In the data rows, 500 means zero.
Every row has a hidden score. How much higher is the second row's score than the first row's in each pair? 15 means about the same, 30 much higher and 0 much lower. The score is a weighted sum of the row's numbers plus the product of two more (or one squared), each taken from its middle value.
[461 675 678 684 659 365 689 572 348 216 201 617 669 629 687 216 562 212 223]
[399 675 664 684 564 511 663 506 425 299 488 582 645 677 651 540 676 635 326] >> 17
[308 675 665 684 553 408 686 449 391 285 431 513 537 677 575 635 676 647 417]
[328 675 678 684 469 352 505 461 401 285 468 665 627 677 578 515 634 527 368] >> 10
[384 650 678 684 563 563 602 517 395 392 333 665 571 677 490 505 676 636 491]
[364 675 536 684 689 445 558 556 499 216 436 526 657 677 687 514 592 598 540] >> 4
[326 675 368 684 689 520 610 506 425 216 384 610 676 677 687 515 676 680 558]
[243 675 473 684 689 472 556 453 349 216 438 665 674 677 663 486 676 678 523] >> 17
[381 675 438 684 689 471 646 374 526 273 201 455 676 677 687 330 536 423 371]
[483 675 418 684 689 502 689 331 517 353 201 654 676 677 687 225 675 396 395] >> 10
[473 675 511 684 689 407 689 395 491 402 201 394 676 677 687 216 676 296 243]
[481 675 568 684 650 362 689 279 542 437 416 545 538 677 564 591 676 680 574] >> 14
[319 675 469 684 466 448 575 221 517 375 445 594 433 612 492 599 676 680 475]
[340 675 677 684 567 500 496 342 377 419 488 653 622 677 418 539 633 680 517] >> 17
[406 675 482 684 569 504 685 288 297 537 461 665 552 677 427 533 676 680 583]
[408 675 407 684 626 515 689 221 331 645 387 624 561 566 476 549 676 680 594] >> 15
[306 675 552 684 552 466 656 221 329 503 478 665 537 314 637 619 595 576 662]
[406 584 678 449 647 587 589 424 332 674 276 665 676 359 622 492 676 418 373] >> 16
[338 573 603 547 689 444 603 332 285 674 465 479 628 309 620 512 676 398 398]
[338 655 566 613 677 359 534 393 391 566 201 512 611 366 687 375 668 216 313] >> 11
[408 607 521 512 689 414 689 386 428 592 201 648 552 255 687 216 425 212 223]
[342 496 678 287 430 391 460 415 351 674 455 631 596 289 604 609 676 428 351] >> 17
[279 508 678 288 475 474 372 429 358 674 518 665 559 293 594 569 618 431 402]
[412 529 437 253 416 405 506 263 393 552 317 515 464 487 552 493 580 677 487] >> 12
[414 542 436 583 565 312 611 221 440 582 486 554 324 374 680 491 517 543 405]
[276 675 399 602 445 324 538 388 476 489 483 603 423 252 687 458 379 457 467] >> 13
[398 599 370 577 374 282 496 228 449 567 381 563 389 416 687 487 429 555 476]
[387 675 459 575 448 325 475 284 472 553 305 621 375 415 687 361 442 450 453] >> 13
[418 598 399 494 579 472 460 350 467 516 453 540 477 616 687 425 588 628 496]
[338 536 549 388 405 388 483 372 312 621 272 633 437 490 687 234 531 398 344] >> 18
[412 639 516 622 689 362 438 352 362 674 201 521 379 584 687 336 388 212 285]
[230 511 502 548 524 360 344 280 408 638 356 588 412 677 608 569 589 680 535] >> 17
[471 369 678 681 252 520 309 505 389 674 551 433 398 677 440 501 654 527 482]
[355 563 642 669 288 394 320 590 585 609 409 613 250 647 632 443 331 386 483] >> 12
[538 487 678 625 451 500 281 676 543 674 320 525 503 677 568 216 325 212 325]
[549 523 678 680 631 353 600 618 637 674 201 338 365 590 687 444 279 212 267] >> 23
[474 675 527 539 624 578 689 607 684 674 201 361 581 392 687 339 316 212 258]
[490 439 608 472 318 456 456 618 647 674 590 338 574 551 411 679 300 496 537] >> 23
[417 457 579 473 443 468 477 563 683 670 466 257 567 400 599 679 398 482 595]
[230 455 678 444 411 222 566 517 567 674 506 665 618 643 582 524 462 435 399] >> 12
[483 329 672 480 451 222 565 539 582 674 509 665 535 543 471 623 510 359 385]
[374 422 557 626 477 266 563 551 577 671 478 665 628 497 636 612 528 415 424] >> 15
[401 510 492 567 409 222 601 454 546 674 464 665 548 394 677 608 415 432 382]
[420 362 349 604 497 235 550 552 528 515 338 642 538 371 687 469 390 333 496] >> 12
[322 675 322 622 429 400 534 676 510 621 208 665 646 428 687 345 500 334 377]
[377 535 511 481 649 283 586 598 647 674 201 645 676 508 687 216 529 212 223] >> 9
[369 484 607 478 590 387 518 676 637 674 201 606 676 350 687 216 445 212 223]
[375 507 346 502 519 362 501 640 581 503 571 640 648 320 679 534 355 454 536] >> 17
[407 532 409 590 419 310 486 631 544 350 505 611 624 340 671 553 283 459 541]
[465 505 445 478 365 354 391 618 611 303 553 665 624 412 675 563 312 468 469] >> 12
[345 487 604 442 310 351 299 676 497 251 522 658 615 434 687 645 309 429 473]
[347 471 598 411 433 309 243 660 485 216 479 665 631 520 687 530 452 406 486] >> 13
[352 468 508 334 541 339 588 560 540 574 496 584 676 545 636 617 656 375 439]
[423 388 558 303 507 482 499 620 409 650 443 665 676 677 474 458 676 460 428] >> 10
[359 519 485 496 508 415 592 568 485 597 459 665 552 491 687 491 444 314 418]
[454 463 564 410 524 433 481 554 449 636 362 617 600 647 674 488 676 468 430] >> 12
[370 543 333 302 689 490 594 631 546 516 201 665 676 326 687 316 543 212 364]
[378 521 384 316 689 619 509 634 426 652 201 528 676 507 687 307 652 266 339] >> 13
[585 607 438 373 689 557 641 620 468 643 201 644 676 394 687 340 413 212 405]
[450 481 444 324 689 647 689 676 443 600 201 491 676 417 687 216 495 212 223] >> 22
[453 589 449 459 460 532 509 584 513 613 408 665 674 280 662 602 515 481 560]
[365 502 505 395 536 546 427 524 420 674 538 665 676 368 667 406 565 518 457] >> 18
[387 447 537 388 506 492 471 668 553 674 502 665 676 217 687 552 497 452 473]
[429 502 473 355 550 495 584 676 472 617 299 573 676 237 687 489 533 321 455] >> 17
[372 488 490 370 443 681 647 676 449 674 453 604 625 217 687 476 560 316 471]
[405 447 458 425 488 599 606 561 499 674 336 665 598 425 686 343 668 412 421] >> 15
[358 476 334 654 573 533 672 673 481 674 201 552 442 521 687 413 630 239 329]
[484 353 602 437 661 542 659 676 583 674 201 461 626 628 687 216 632 212 223] >> 5
[297 290 629 492 589 347 518 676 486 595 548 665 577 641 518 625 586 583 438]
[413 487 456 495 493 366 533 618 615 590 506 665 462 450 687 515 330 378 372] >> 11
[398 494 528 576 534 340 500 676 629 674 446 665 493 323 687 591 229 358 395]
[400 675 652 684 679 352 619 388 488 456 563 665 545 677 592 481 676 650 514] >> 10
[399 675 449 684 689 432 643 305 441 309 529 642 566 677 590 572 676 680 609]
[309 554 636 675 689 419 564 384 517 587 484 374 676 677 470 626 676 570 439] >> 26
[429 578 678 647 623 443 438 454 378 444 542 514 630 677 499 659 676 680 574]
[369 593 632 683 623 576 417 393 444 421 379 386 590 636 563 582 579 625 509] >> 19
[484 673 678 684 420 681 384 438 383 562 460 359 417 640 342 679 676 502 630]
[602 526 678 384 275 681 385 309 565 454 428 202 552 499 408 679 531 526 691] >> 12
[574 510 417 577 369 564 471 275 595 423 587 349 584 413 557 541 461 387 691]
[670 506 277 425 605 666 533 225 684 459 317 202 676 284 624 527 497 374 691] >> 12
[392 476 575 336 528 550 454 644 684 671 670 573 676 364 414 411 664 428 490]
[438 651 678 684 425 382 474 676 684 674 657 640 535 377 587 330 492 293 223] >> 17
[397 526 678 602 368 351 237 676 635 387 534 659 482 528 687 410 367 212 223]
[271 578 678 489 222 354 262 672 454 477 649 642 508 677 437 452 676 470 242] >> 25
[378 675 678 496 221 349 220 549 619 378 550 601 501 677 501 363 366 320 263]
[365 630 580 377 289 417 368 587 577 503 563 414 499 677 399 388 604 358 299] >> 23
[394 498 678 257 300 270 279 676 637 552 634 558 587 677 278 328 676 351 299]
[380 452 678 432 289 355 352 676 592 674 534 601 594 675 416 374 612 358 271] >> 12
[427 628 678 633 221 448 266 676 505 519 628 400 496 602 493 355 616 235 320]
[473 603 678 288 279 401 245 666 640 471 458 553 447 569 547 354 345 212 223] >> 11
[530 529 678 351 237 545 252 667 496 519 569 381 405 622 497 435 387 212 223]
[560 560 678 438 221 350 220 634 557 539 612 288 542 567 649 458 422 278 348] >> 14
[485 548 678 500 420 531 332 603 571 588 542 202 513 397 647 415 317 294 319]
[481 511 678 552 414 620 296 672 529 674 646 335 441 517 687 394 481 239 370] >> 9
[686 568 678 323 271 681 221 676 516 334 581 217 478 433 687 493 251 212 365]
[540 527 677 469 454 644 220 652 573 478 384 202 642 311 568 548 445 392 464] >> 22
[675 453 678 484 427 669 325 676 539 586 447 293 662 406 687 463 400 393 408]
[590 426 658 367 414 657 396 364 589 573 422 202 600 538 497 482 536 582 487] >> 25
[579 602 678 558 513 330 548 221 630 499 322 213 575 437 687 679 543 467 444]
[326 467 540 522 382 222 556 356 545 531 501 607 676 532 436 655 585 581 423] >> 19
[427 564 476 598 338 222 640 369 571 674 494 665 527 595 444 603 676 522 424]
[321 637 678 684 221 235 581 532 506 642 432 665 236 605 496 554 676 466 223] >> 21
[333 460 678 684 221 328 455 490 447 569 472 652 400 563 582 596 549 458 286]
[409 510 678 684 317 324 429 487 516 532 346 493 493 677 490 505 676 592 399] >> 12
[523 425 587 684 392 411 433 424 398 528 416 440 437 677 594 615 676 540 436]
[583 475 595 628 285 340 436 221 523 666 272 202 598 677 477 673 676 584 545] >> 15
[282 552 535 684 369 226 426 326 518 674 541 587 381 677 445 519 676 634 283]
[256 544 678 542 452 222 265 221 652 572 618 663 207 677 517 639 299 563 289] >> 13
[397 512 635 591 447 222 281 310 577 643 489 665 277 677 596 559 312 624 296]
[699 274 596 491 689 463 688 337 238 649 670 641 207 589 507 228 562 475 371] >> 15
[699 206 678 541 689 433 687 360 215 655 670 541 207 677 443 216 676 594 252]
[699 206 503 608 689 547 647 239 215 641 670 661 207 677 341 216 676 609 581] >> 11
[352 646 560 577 374 395 313 472 425 674 598 636 441 677 472 377 676 674 442]
[415 675 461 659 392 462 346 385 456 674 670 635 285 602 441 400 524 518 551] >> 17
[404 675 429 559 333 474 426 421 426 570 662 600 312 580 497 311 578 499 538]
[394 630 678 461 388 555 485 507 456 674 613 524 465 587 400 342 654 468 414] >> 15
[494 489 531 369 391 451 525 447 542 674 516 568 416 677 227 544 655 611 634]
[417 620 570 393 392 523 413 486 465 566 600 587 420 486 598 363 433 334 538] >> 12
[585 655 218 489 378 441 689 474 462 674 606 572 429 534 410 340 575 366 545]
[456 527 341 453 429 541 674 382 527 674 650 463 406 588 381 358 676 283 538] >> 5
[617 539 218 608 553 536 651 406 519 674 670 665 360 588 438 422 665 345 593]
[523 640 218 650 501 429 594 465 528 674 670 518 402 431 447 333 567 299 644] >> 29
[592 543 452 427 451 545 487 572 343 566 670 601 345 256 634 338 523 272 541]
[477 508 380 293 423 596 287 578 289 544 670 430 391 319 515 304 593 263 386] >> 25
[699 339 293 503 526 536 507 636 343 575 565 613 439 352 563 306 621 268 518]
[699 465 425 331 654 642 437 479 215 359 670 665 417 393 402 216 676 460 553] >> 23
[699 437 315 496 689 681 530 526 249 328 670 541 426 373 368 291 556 489 570]
[699 280 478 224 689 550 347 541 242 274 670 506 336 505 219 286 596 391 548] >> 21
[699 347 597 367 600 681 553 554 215 446 670 625 246 519 373 216 676 455 560]
[699 260 414 341 630 681 689 454 215 344 670 665 216 575 223 216 676 435 519] >> 19
[699 206 218 471 689 637 689 221 215 515 657 665 207 491 219 216 605 527 691]
[416 556 218 462 336 552 515 549 423 483 512 427 477 365 344 632 676 463 691] >> 21
[418 356 611 272 324 550 458 562 409 587 499 580 576 380 335 607 676 472 586]
[527 612 653 533 338 648 376 455 399 640 516 404 513 453 304 588 656 487 628] >> 16
[660 460 652 224 682 361 286 317 390 477 579 430 316 554 443 441 221 384 522]
[699 335 678 410 689 472 319 349 382 376 572 486 232 613 575 522 261 423 473] >> 12
[699 206 579 358 628 529 405 417 215 573 670 483 261 666 610 280 306 325 456]
[699 310 597 364 663 445 371 407 215 450 670 665 207 617 596 216 294 434 440] >> 11
[699 206 603 285 543 408 473 344 215 525 670 571 207 677 493 216 584 548 402]
[699 206 592 401 689 222 689 247 215 674 670 569 207 583 414 216 529 270 270] >> 17
[489 518 548 224 226 317 220 613 485 317 670 584 363 493 599 384 412 304 278]
[507 400 678 417 274 563 220 676 260 512 670 588 548 600 535 368 660 419 278] >> 18
[366 469 678 646 221 545 220 676 228 507 610 630 338 403 678 375 646 292 266]
[353 429 678 675 221 354 252 676 357 575 586 635 396 422 687 397 533 243 225] >> 10
[500 675 634 684 542 460 461 636 298 235 599 574 586 677 662 411 676 561 438]
[468 675 665 684 572 594 367 583 345 250 613 665 622 553 508 426 513 389 483] >> 22
[513 675 678 513 475 536 285 659 445 383 507 568 676 604 336 436 585 487 444]
[571 647 678 684 499 608 346 550 488 302 420 439 639 620 463 532 564 492 528] >> 14
[357 660 435 676 624 681 689 416 560 575 484 429 676 664 244 550 676 455 593]
[696 558 536 684 673 681 689 374 568 674 349 202 637 677 219 679 676 349 691] >> 7
[440 519 411 684 624 345 689 435 479 599 432 610 515 677 364 481 676 498 494]
[377 675 445 684 659 499 689 315 452 580 530 665 470 607 426 585 676 399 491] >> 14
[277 650 498 684 622 473 614 304 359 649 529 665 528 677 440 510 676 496 527]
[317 624 403 684 503 399 689 357 498 564 492 579 592 677 526 563 664 431 529] >> 11
[370 524 678 684 638 524 538 396 397 660 514 593 604 660 461 646 676 476 427]
[397 675 678 684 526 368 559 641 450 674 524 619 408 544 525 550 676 333 270] >> 19
[504 543 621 684 508 390 554 493 402 507 385 577 493 582 611 512 676 388 344]
[413 658 431 684 689 378 436 586 481 333 388 591 616 496 638 679 596 379 471] >> 16
[699 559 600 684 506 681 519 378 684 343 243 202 604 469 554 679 509 261 691]
[436 609 529 684 298 681 262 676 602 343 468 332 676 674 469 679 674 609 615] >> 20
[578 638 374 684 575 681 569 649 570 674 465 366 648 650 228 679 676 499 595]
[526 516 678 569 290 681 572 597 551 674 486 411 627 677 219 679 676 555 503] >> 11
[526 562 561 684 456 681 486 676 559 674 558 385 560 677 391 679 676 464 491]
[537 456 678 684 404 453 549 471 541 674 522 473 550 677 237 677 676 489 508] >> 21
[581 532 565 684 221 440 430 676 499 674 425 446 266 636 437 513 676 357 433]
[699 400 678 684 538 414 514 458 587 674 342 202 472 677 249 559 676 287 527] >> 12
[537 401 489 684 493 666 564 482 577 674 497 424 370 677 219 679 676 428 577]
[614 313 651 684 267 538 507 513 482 674 554 384 447 656 253 679 676 512 583] >> 20
[586 436 496 684 243 658 441 500 475 674 530 368 458 460 342 679 676 446 639]
[631 530 383 684 236 657 347 575 469 674 480 202 374 371 485 679 649 357 657] >> 23
[699 335 383 684 393 674 407 553 572 627 429 202 450 599 462 679 620 403 691]
[695 310 678 579 429 473 396 450 475 674 309 202 482 483 492 558 676 321 480] >> 22
[699 206 678 306 640 322 357 221 684 593 251 202 416 591 629 679 359 414 635]
[349 509 583 396 394 225 284 363 475 674 559 657 272 558 683 575 221 459 400] >> 27
[362 419 678 304 427 222 231 323 501 674 541 490 369 677 463 564 539 680 440]
[391 491 547 303 278 416 398 221 461 645 565 648 435 466 654 521 550 625 515] >> 6
[418 428 579 316 473 595 313 302 356 674 477 665 499 591 621 562 676 680 568]
[435 506 475 389 281 529 284 424 423 653 481 607 357 407 687 544 426 510 430] >> 19
[602 417 583 611 487 451 336 385 571 663 450 501 272 524 687 612 389 498 546]
[492 433 630 269 384 332 220 230 464 613 396 429 349 231 687 561 415 393 587] >> 19
[587 395 509 448 529 471 484 250 570 623 384 271 449 500 511 626 377 513 648]
[339 512 617 532 347 377 376 351 433 501 540 630 394 295 647 533 452 486 550] >> 15
[380 441 341 411 417 402 349 560 446 396 476 665 422 296 687 452 355 448 472]
[371 538 423 388 534 415 336 528 393 405 526 665 484 469 687 418 452 532 567] >> 15
[400 480 303 412 434 451 284 456 371 408 358 665 540 506 687 365 563 627 484]
[383 435 218 577 477 403 243 472 364 216 303 535 454 438 687 398 547 513 568] >> 14
[331 535 248 498 451 546 351 601 304 216 201 611 444 217 687 366 493 394 461]
[518 598 396 328 404 681 236 676 257 216 201 486 542 330 687 216 389 212 366] >> 14
[410 545 636 258 221 633 220 676 286 219 505 665 576 431 613 574 459 386 691]
[345 469 218 224 339 535 272 676 580 216 426 631 627 512 687 461 375 587 691] >> 8
[432 510 315 379 525 681 220 676 603 216 462 486 659 402 668 501 259 680 691]
[422 417 413 630 359 529 220 676 640 216 516 612 551 492 538 508 284 680 620] >> 13
[420 514 461 413 475 651 220 676 488 233 447 665 492 456 460 433 421 680 628]
[427 490 310 501 494 647 371 676 422 216 363 564 352 477 550 451 459 680 691] >> 14
[525 517 336 462 654 681 422 676 547 266 201 552 440 380 687 216 304 548 551]
[546 671 255 530 689 681 495 676 684 347 201 411 597 217 687 216 279 286 545] >> 12
[433 432 337 340 577 681 261 588 634 444 492 499 650 263 439 497 431 680 691]
[467 667 539 224 523 513 220 565 684 242 470 553 426 581 588 441 221 680 679] >> 7
[387 566 337 236 539 535 509 402 535 431 441 517 312 657 459 496 393 600 685]
[559 675 267 224 689 681 510 397 634 357 466 427 426 631 574 468 462 532 691] >> 7
[487 569 492 224 689 681 564 473 408 530 264 634 573 598 527 253 676 507 538]
[375 537 341 335 689 681 649 442 490 674 201 525 427 677 586 336 671 336 477] >> 9
[374 596 218 534 689 681 689 578 492 649 201 425 370 677 687 216 659 212 411]
[262 580 354 551 394 617 469 676 408 674 670 663 342 677 413 323 676 403 584] >> 23
[380 477 339 656 363 670 519 676 391 598 652 665 274 677 433 342 670 418 561]
[360 478 460 410 455 681 439 676 463 674 608 665 374 655 334 401 676 382 438] >> 9
[305 347 386 503 438 573 516 676 460 674 647 665 389 677 383 382 676 308 405]
[341 456 265 684 420 599 517 676 423 674 670 665 286 584 507 308 676 228 475] >> 20
[412 587 527 684 285 681 409 676 419 589 652 573 298 347 553 280 630 212 459]
[242 522 418 684 243 637 435 659 448 674 587 605 415 488 403 361 676 351 447] >> 17
[582 564 365 594 285 675 552 504 561 562 273 615 372 408 332 390 430 252 604]
[400 588 259 672 436 526 579 597 509 407 201 495 389 500 597 216 478 212 489] >> 19
[369 675 252 637 508 530 378 676 323 289 352 665 491 381 687 216 513 212 347]
[425 483 393 366 507 612 245 676 480 404 201 571 674 621 682 216 558 212 226] >> 10
[340 558 373 224 422 537 275 676 684 467 517 665 481 590 219 550 591 440 664]
[375 645 552 684 642 626 586 500 591 303 492 604 610 669 382 568 593 680 682] >> 17
[377 675 502 684 683 546 622 503 553 484 431 504 594 641 294 548 676 680 691]
[252 675 218 684 689 681 616 400 581 382 483 521 676 552 444 512 661 634 691] >> 13
[378 675 267 597 689 452 689 221 639 522 514 558 676 554 433 541 676 680 691]
[459 675 338 674 689 405 689 221 648 643 363 517 676 551 363 569 676 680 691] >> 15
[536 675 224 614 689 523 689 221 684 321 447 360 676 492 619 632 566 622 691]
[559 610 241 450 689 443 689 276 684 216 303 241 676 485 674 679 572 643 691] >> 16
[328 675 340 568 689 617 628 517 620 282 551 523 640 530 482 524 676 680 691]
[435 675 218 521 689 681 605 522 559 260 476 543 591 677 477 551 597 680 691] >> 15
[556 675 231 684 646 611 510 418 595 397 501 539 584 647 393 529 605 680 691]
[620 675 218 684 495 681 689 349 684 442 398 290 666 623 219 679 676 680 691] >> 16
[598 621 331 684 511 641 689 221 632 589 517 202 555 677 219 679 676 680 691]
[617 644 218 684 614 661 689 225 601 630 485 202 525 677 262 679 676 680 691] >> 19
[656 675 287 684 689 620 689 221 684 536 272 202 519 508 365 679 676 680 691]
[699 675 228 684 635 681 689 221 684 468 265 202 652 465 401 679 613 680 691] >> 11
[395 675 352 684 530 681 689 253 684 580 507 354 639 512 305 679 676 680 691]
[471 662 296 684 595 681 687 383 617 574 505 390 641 606 244 679 676 680 691] >> 15
[543 675 223 684 641 592 689 310 684 420 472 416 633 439 404 679 667 680 691]
[582 675 366 684 660 607 689 419 684 343 599 269 587 258 462 679 579 632 691] >> 16
[568 675 251 684 665 681 689 339 684 358 421 253 665 388 424 679 468 680 691]
[621 554 294 527 689 681 628 221 684 292 388 202 676 366 402 679 676 671 691] >> 17
[656 599 218 514 618 681 689 221 684 343 385 202 676 423 356 679 674 680 691]
[699 675 399 533 689 681 689 221 684 674 227 202 676 383 219 679 676 565 691] >> 15
[417 522 218 524 571 499 689 221 684 573 514 316 620 523 219 679 676 680 691]
[573 551 218 648 417 571 689 317 684 439 482 269 573 370 219 679 676 680 691] >> 12
[601 608 221 652 465 395 689 428 684 314 508 234 676 306 219 679 446 675 691]
[679 478 266 638 484 490 635 316 684 275 474 202 676 500 219 679 676 680 691] >> 16
[699 618 218 604 463 638 689 238 684 271 361 202 676 546 219 679 676 680 691]
[699 605 218 684 501 669 689 316 684 295 250 202 676 386 309 679 566 597 691] >> 16
[457 675 376 583 515 498 596 448 684 288 557 345 676 260 383 679 469 573 644]
[552 593 491 367 447 530 541 557 684 392 477 334 676 217 450 679 358 482 627] >> 14
[422 675 619 429 544 222 575 471 684 354 461 628 676 217 687 656 225 422 339]
[458 615 612 325 635 222 622 547 684 400 432 610 676 217 687 623 297 394 326] >> 17
[456 605 595 411 689 222 579 513 684 414 477 665 676 217 687 622 274 389 337]
[488 657 547 309 689 236 574 521 684 485 502 616 676 217 687 526 273 359 339] >> 16
[629 589 630 317 682 284 585 671 684 522 505 484 676 217 687 612 221 380 418]
[513 675 540 522 594 222 646 441 684 347 325 417 676 220 601 596 221 610 477] >> 4
[459 667 319 512 645 290 689 302 684 367 398 323 676 217 608 592 326 578 564]
[650 457 257 521 689 374 689 421 684 395 450 340 676 217 535 603 327 557 579] >> 17
[552 630 218 404 689 319 689 346 684 571 310 202 676 217 618 679 399 583 691]
[369 526 218 333 536 669 675 512 684 537 586 450 676 220 219 626 560 680 691] >> 9
[485 527 218 438 627 681 675 435 684 596 624 450 676 217 325 640 373 680 691]
[512 559 218 578 689 681 632 548 684 360 438 375 676 217 365 632 522 680 691] >> 18
[509 558 218 597 591 625 607 542 684 321 403 315 676 217 438 598 286 665 691]
[585 675 525 224 689 648 489 484 684 237 320 245 676 316 674 585 221 541 691] >> 11
[609 599 464 299 689 681 654 221 684 230 515 202 676 494 484 679 286 680 691]
[699 675 432 370 689 602 689 221 684 325 201 202 676 302 479 679 228 680 691] >> 13
[699 645 585 461 689 600 689 221 684 217 201 202 676 437 556 679 221 644 691]
[371 675 636 444 689 279 689 410 684 393 497 662 676 414 632 605 415 680 608] >> 8
[342 610 335 502 641 355 689 262 684 501 456 655 676 485 447 638 586 679 691]
[390 629 345 461 514 427 689 236 684 370 537 552 676 553 434 527 676 680 691] >> 13
[314 675 414 684 689 222 689 300 684 332 498 528 644 541 423 574 502 626 594]
[335 642 593 624 513 291 689 438 684 391 565 561 676 520 426 572 580 680 634] >> 16
[473 647 521 637 624 491 689 289 610 294 535 554 676 677 481 561 595 680 678]
[354 675 451 632 689 453 689 336 672 216 477 665 676 673 567 515 663 680 691] >> 13
[447 592 410 636 689 405 689 354 648 270 320 616 676 640 474 594 650 680 691]
[410 482 218 684 553 434 684 221 553 321 311 277 671 600 389 505 676 680 691] >> 23
[699 436 375 684 490 681 665 278 684 268 369 202 676 677 325 679 676 680 691]
[699 498 339 684 638 681 689 350 684 216 321 202 676 575 370 679 561 680 691] >> 15
[409 594 218 594 660 665 689 417 684 216 525 426 676 390 508 679 622 680 691]
[509 633 281 501 603 663 689 430 684 253 441 437 676 517 391 679 676 680 691] >> 13
[533 528 218 509 672 681 674 416 684 414 514 243 676 347 456 679 591 680 691]
[514 587 218 394 689 681 534 416 684 368 482 202 676 399 376 679 676 680 691] >> 18
[562 587 218 590 651 681 689 411 634 509 464 202 676 491 220 679 676 680 691]
[697 387 218 477 552 681 689 430 678 674 454 202 676 324 219 679 676 680 691] >> 6
[699 443 256 684 493 681 689 413 684 674 283 202 543 399 242 679 676 674 691]
[578 499 357 534 689 681 548 489 558 674 482 202 575 335 350 495 676 610 691] >> 20
[616 498 546 684 611 681 450 676 655 612 534 258 490 326 427 435 431 399 548]
[579 444 482 659 669 681 479 553 684 674 369 282 554 408 328 441 587 499 656] >> 14
[566 399 285 684 385 681 415 383 684 543 402 234 548 583 219 396 535 629 691]
[628 459 218 640 475 681 269 604 684 358 384 202 578 464 377 448 378 493 691] >> 13
[699 390 458 420 426 681 479 676 684 557 484 202 676 502 302 574 555 502 631]
[517 383 474 522 303 681 369 676 366 344 607 581 586 574 350 393 606 680 546] >> 27
[479 675 678 684 433 633 563 495 406 471 516 498 475 677 591 656 676 515 416]
[400 675 678 684 239 681 406 620 307 244 469 467 544 677 491 595 676 466 484] >> 23
[484 675 678 684 377 681 450 571 328 340 464 495 480 502 584 507 676 413 432]
[529 675 678 667 221 550 439 444 302 255 468 518 472 419 581 593 676 413 520] >> 13
[440 675 678 654 324 681 353 676 215 319 376 439 664 416 687 216 676 212 223]
[506 675 678 558 446 681 552 675 215 433 201 658 676 334 687 216 676 212 223] >> 15
[321 675 658 497 462 681 377 676 248 394 599 665 676 458 687 535 676 439 429]
[341 675 593 522 268 681 571 670 248 632 670 630 627 509 639 479 676 405 480] >> 8
[306 675 623 663 444 663 441 676 215 584 574 443 618 566 631 471 676 469 481]
[364 675 678 562 365 577 268 541 215 596 586 631 509 677 687 274 591 315 294] >> 9
[419 675 658 538 476 681 391 382 483 641 670 567 554 562 687 388 454 419 492]
[547 675 678 535 604 526 463 473 460 508 408 487 439 606 642 604 455 520 572] >> 22
[440 675 678 234 545 568 256 539 416 493 489 533 440 656 687 336 330 258 252]
[332 675 678 450 350 585 317 637 471 621 633 590 331 598 687 354 227 212 223] >> 16
[438 675 678 362 472 550 347 466 438 300 641 665 485 527 687 313 221 253 279]
[426 675 678 224 462 446 359 556 464 275 659 624 446 425 687 337 221 242 223] >> 15
[372 675 677 224 562 483 497 606 577 346 531 665 603 379 687 296 390 283 280]
[483 582 675 224 479 556 490 676 514 674 539 625 676 318 544 324 467 635 340] >> 15
[328 653 478 235 531 681 591 501 603 655 458 665 643 217 581 233 369 502 518]
[502 542 479 224 344 681 469 488 337 632 459 611 619 329 494 344 598 658 500] >> 19
[427 584 419 494 353 681 537 634 457 641 670 631 429 384 581 300 554 580 513]
[389 612 474 431 486 681 587 534 351 565 460 645 506 217 687 247 309 513 485] >> 21
[374 585 520 292 455 681 481 635 363 609 411 616 572 391 683 252 456 638 517]
[429 581 378 512 405 681 513 551 396 674 528 593 565 217 687 216 394 525 502] >> 13
[458 619 479 345 297 681 456 670 277 674 385 535 570 296 677 216 502 641 510]
[460 535 398 649 408 681 565 549 364 674 256 530 528 217 687 216 526 546 638] >> 14
[497 580 392 681 405 681 538 675 271 596 350 546 511 217 687 216 386 448 474]
[440 589 280 587 607 681 525 624 378 604 201 591 541 217 687 216 388 407 501] >> 14
